Each path below is one point turned by a fixed rotation once a step. After each direction that follows a path, write how fast that rotation turns it, in degrees per step (0 if it stays still).
Each turn is a multiple of 5 degrees from 10 to 175, or 0.
Each row of a path follows its step; steps can be skipped.

step 0: [  2  -1  12   4   5   3   4   4  -7  10  -2  18   1   6  -5 -10  -3   4
   3  12 -10  -6  -9 -11   2  -3  -4  -1  -7  -5  -9  -9  -6   5   0  11
  12   1  12   9 -10   2   7   3 -12   9   0   1  15 -11   7]
step 1: [ 14  -1   6   1   8   2  -6  14   2   8  -7  15  -6 -11   3   3   1   0
 -14   5  -9   5   4  -1   5  -5 -11  -4  -3 -11  -8   2  -1  -7   8   3
  -1   2   2   4   4  -8   0   5  -7  10  -1  26  11  -1  -3]
step 5: [  4  -1   9 -11   1  10   5   5   6   1   5   6  -9  -6  -4  11   8  -7
  -5   6 -18   1  10   0   0  -9  -6  -2  -6 -10   2  -4   1  -6  20  15
   8   0   4   5  -7  -9   5  -1  -2  11  -9  13  11  -2   0]
step 8: [  5 -10  14   1  -2  -3 -21  -8   3  11   1   2  -3   8 -15  -4   0  -4
  -5  12   5  10  -4  -1   7   7   6  -3  -1   5  -2  -3 -12  -5  13   6
   1  12   9   6 -12   7  12  10  -5   1  -8   6   9   0  -1]
step 12: [-11  -1   9  -4   0   6 -17  -2   7   3  -4   5   2   9  -2   1   7  -6
  -1  13   5   9   9  -1   6   1   1  -9  -2   5   3 -12 -20   3  -1   6
  -6   3   7   4   0   3  14   7  -2  -2  -8  18   6  13 -12]
step 14: [ -2  -3  12   9   9   4  10  -2   3   8   3   1 -10   4   4   5 -15  -6
   8   0   5   5  12 -14  11 -13  -4  -2   3  -3   1  -2   4  -4  27   1
  -7   4   6   2  -1   7   5   9  -4   5  -3  14   4   3  -6]
step 16: [ -3   5  14 -14  -5   6  -2   7  10   7  -5   7  10  -5 -11  -3   6   2
   2  -1  12  -1  12 -11   5   8   0  -6  -7   1  -3  -6 -10  -3  -1   1
  -5   6   3   4   7   6  11  15  -8  13  -2   9  12  16  -4]
step 18: [ -5   9   5   2  -1  -4  13  -7   3  13   9   2  -9  -7   3  -6  -4  -1
   6   5   1   8   4 -11  15  -7  -6  -4  -5 -10  -4  -1  -6   9  10  -4
  -3   5  11   4  -8  -1  12   3   1   4   8  28   4  -4  -1]
step 19: [ -4   4   4  -3  11   7 -10  13  -1   2   7   7  -9  12  -1   3  -3   4
   7  -7  -1  15   0  -5  18   3   4  -5   0 -13  -2 -11   5   2  -1   1
  -4  -2  14  -4  -4   7  -2   7 -12  17   7  13  -1  -7   5]
step 22: [ -1   5   0   6  -5  -2  15  -1  15   6  13   6  -3  -1   1 -16   0   1
   0   4 -11   0   7  -8   8   2   0   8  -9 -10  -7  -8   1  -5   6   8
   1   1  13  -5   0   3  19  -3  -6   6  -5  18  -1   3 -11]
Directions:
[ 2  4 -1  0  3  0 -3 -4  2  2 -4 -2 -5  1  0 -2 -1  3  2  1  0 -1  4  2
 -3  3  0 -1  2  0 -4  0 -4 -1  0 -3  3  1  2 -4  0 -1  1 -2  2  0  2  2
  0  0 -2]	70
[ 0 -3  1 -2  1  2  1 -4  2  0  1 -1 -1 -2 -2  0  0  2  2  1  0  6  1  3
 -1 -1  0  1  1 -1  1  1 -3  3  3 -1  0 -1 -4  5 -4  3 -2 -3  2 -3 -4  2
 -1 -2  1]	115
[-2  1 -3 -3 -1  2  2 -2  1 -1  2 -3  2  2  4  0 -2 -1  4 -2  5  4  0  0
  0  3  0  0 -3 -4 -3  3  3  1 -1  1 -3  0  1 -2  0  3  3  0 -3  0  2  1
  1  3  0]	10
[-3 -1  5  4  3 -2  3  2  0  1 -2  2  1  2  0  1  0 -1  2  0  5 -1  1  1
 -4 -3  0 -1 -1 -1 -2 -3 -2  3 -1 -2  0 -1 -2 -1 -1  1 -4  3  1 -1  4  1
  2  4 -1]	20
[ 4  0 -3  0  0 -1  1 -3  2 -1  1 -3 -1 -1  3  1  5  1 -4  4  4 -2  2 -2
  3 -4 -1 -1  1  3 -1 -1 -3 -1  1 -2 -4  0 -1  1  1  4  1  5 -1  1 -1  1
  1  0  1]	170
[-2  4  0 -1  0  2  6 -1  0  2 -3 -1  4 -2  1  1 -3  3  2  0 -2 -3  2  1
  1  1 -2 -4 -4  3  5 -2 -1  0  1  0  1  1  0  0 -2  0  2  3  0 -2  2 -1
  1 -3  2]	160

step 1: [ 11   1  -5   4   7  -6   4   3   0 -12  -1   2   0 -12 -15  -1  14   1
  -8  -6  -3   2  12  -1   0  16   9   8  -3 -14  -6  -6   3 -16   0  -3
  -6  11  12  10   1  -3   0  -3   7   4  -2   2  17  -7 -10]
step 4: [  4   0   2  -3 -11  -8   8  -8 -11 -20   1  -1  16  -8   3   2   3  -4
  -8   6 -13   3  -2  -2   2   8  -1  -3   8   5  -5  11  -3  -6 -15  -8
 -23   7   2   1   0  -5 -14 -10   0   4  -2  -1   3  -3   8]
step 7: [  2  -1  -8  -5  -4   5  -5   3   9 -12  -9  -3  11  -1   6   7 -14  -1
   2   9 -10   3   4  -6   6  -1   7   3 -14   4  -8  -4   0   6   6 -13
 -15  22   7  12  -3  -3   0   5  -2  -2   6  11   8  10  -2]
step 12: [  4  -9  16  -5   5  -2 -16 -10   1  -8   7   5  -3   4  -2  14  11   2
   5  -1 -15 -14   9   5  13  18   2   0   0  -3  -3   2   5  -4  -9   1
   0  12   4   8 -13   3   4  -9  -1   0   0   9   2   6  -8]
step 13: [  3   3   8   7   1   2  -1  -4  -5 -14  -6  -3  -9  -8  -6   7   2  -9
  -8   9 -12  -2   4   3   1  14   4  -1   9  -4   0  -5 -16   0 -14  -2
 -14  22 -10  -1   6   7  14  -8   5   3   4   1  -3   0   5]
step 16: [ -6  -1   2   0  -3  -3 -15  17   5  -6  -8   2  10   4  -6  -6  -7  -1
   0  -6 -11   4   0  -2   8   3  12  20  -7  -1  -3  10   2 -11  -9  -4
 -11  15  -8  -1   3  -3  -5 -14  -2   4   6  16   3   0   4]
step 17: [ -8  -9  -8   6   7  -8  -4   4   1   4  -3   6   5   0   1  -9  -3   4
  -6   1  -6   1  14  13 -10  -2  21  -2  -1  -1  -7  -3   4  -9  -4  -8
  -8  14  -1  11  -2  12   4 -14   6  17  -1  -4   5  -6 -12]
step 20: [ -3   7  -1   7  -3  -7   2  -4 -15   1  -2 -13   3  -8   5   7   5  -9
  -2  -5  -3   4   8   4   1  23   9   2  -6  -1   0  -3   9 -14  -4  -7
 -12   7  10  -2  17 -14  -5 -11   9   2   8  -4   0   2  -9]
step 24: [ 16  -5  -5   3  11  13  -2   8  -4   0   6   9  15   3   1   7  -3  -7
   4   8  -4  -8  -1   8   3  16   9   3  -7   3  -1  -3   2   0 -12  -5
  -2  14  10 -13   3  10  16  -3  15   1  -2  -2   5   0  -8]
step 29: [  4   4   0   5  -5   3   9  -1  -8 -11   4  11  -4   2   5  17  10 -10
   3 -13  -6   5  15   5 -11   4  14   2   2 -14  -1   1  -6   1  -5 -15
  -3  12  -4  14   9 -10   9  -7   3  -1   3   2  -6  -1  -6]
Directions:
[ 1  0 -2 -1 -2  2 -1  0  2  1  1  6 -1  3 -1 -3  1 -2  1 -2  1 -4 -1 -2
  0  2  2 -2 -3 -4 -1 -2 -1  0  2  2 -3  0 -2  4 -1  1  1 -4 -4  3 -2 -1
  4  3  0]	65
[ 0  2  1  3  1 -1 -4 -1  4  0  1  0  3 -2 -5  2 -1  6  0  0 -1  1  1  2
  2 -1 -2  1  0 -3 -1 -2  2 -1  1 -1  2 -3  1 -1 -7  0  0  1 -3  2 -1  0
  2 -1 -3]	160
[ 3 -1  3  4 -3  1  2 -1 -2  0  2  2 -1  2  2  1 -3 -1  2  0  4  1  0  4
  1  0 -1  0  0 -2 -3 -4  1  0 -2 -3  0 -1 -3 -5 -1 -3 -4  1  3  3  2  0
  3  1  3]	70
[ 1 -1  2  0 -2 -2  3 -4  0 -1 -4  2  1 -1  4 -2  2  2 -4 -1 -1 -1  2 -4
 -1  1 -2  2 -1  1 -1  0 -4  2  0  1  2  2  2  2 -3 -1 -2  4  1 -1 -3  1
  5 -1  4]	10
[-2  1  4 -5  1  4  0  2 -2  1  0  2 -2  4  0  4  0 -1 -3  2 -4  2  0  0
  1 -2  1 -1  2  2 -2 -5  1  2  0 -3  0 -3  1  1 -1 -3  5  0  0 -1 -2  2
  1 -1  3]	20
[ 0 -2  0 -3 -1 -5  1  3  1 -6  0  5 -3  0 -1 -2  1  2 -4 -4  0  1  2  1
  1 -1  1  0  1 -4 -1  0  2 -2 -1  1  1  1 -4 -2  1 -1  1  1  1  1 -1  1
 -4 -3  1]	25
[ 3 -1  2  0 -2  1 -2 -2 -1  3 -6  0 -1  1 -3  1  3  0 -2  1  6  3  0 -2
 -1 -3  2  1 -1 -2 -3  1  3 -1 -3  0  1 -1  4  4  0  0  0  0  2  1  2 -1
 -3  2 -2]	40
[ 0  0  1  1  2 -2 -3 -1 -2 -2  0  1 -1  0 -3 -1  1 -3  0 -2  1 -1  1 -3
 -1 -1  1  1  1  2  2  0  0  2 -6 -1 -1 -2 -4 -1  0  1  0  5 -5 -3  3  6
  2  4 -1]	115
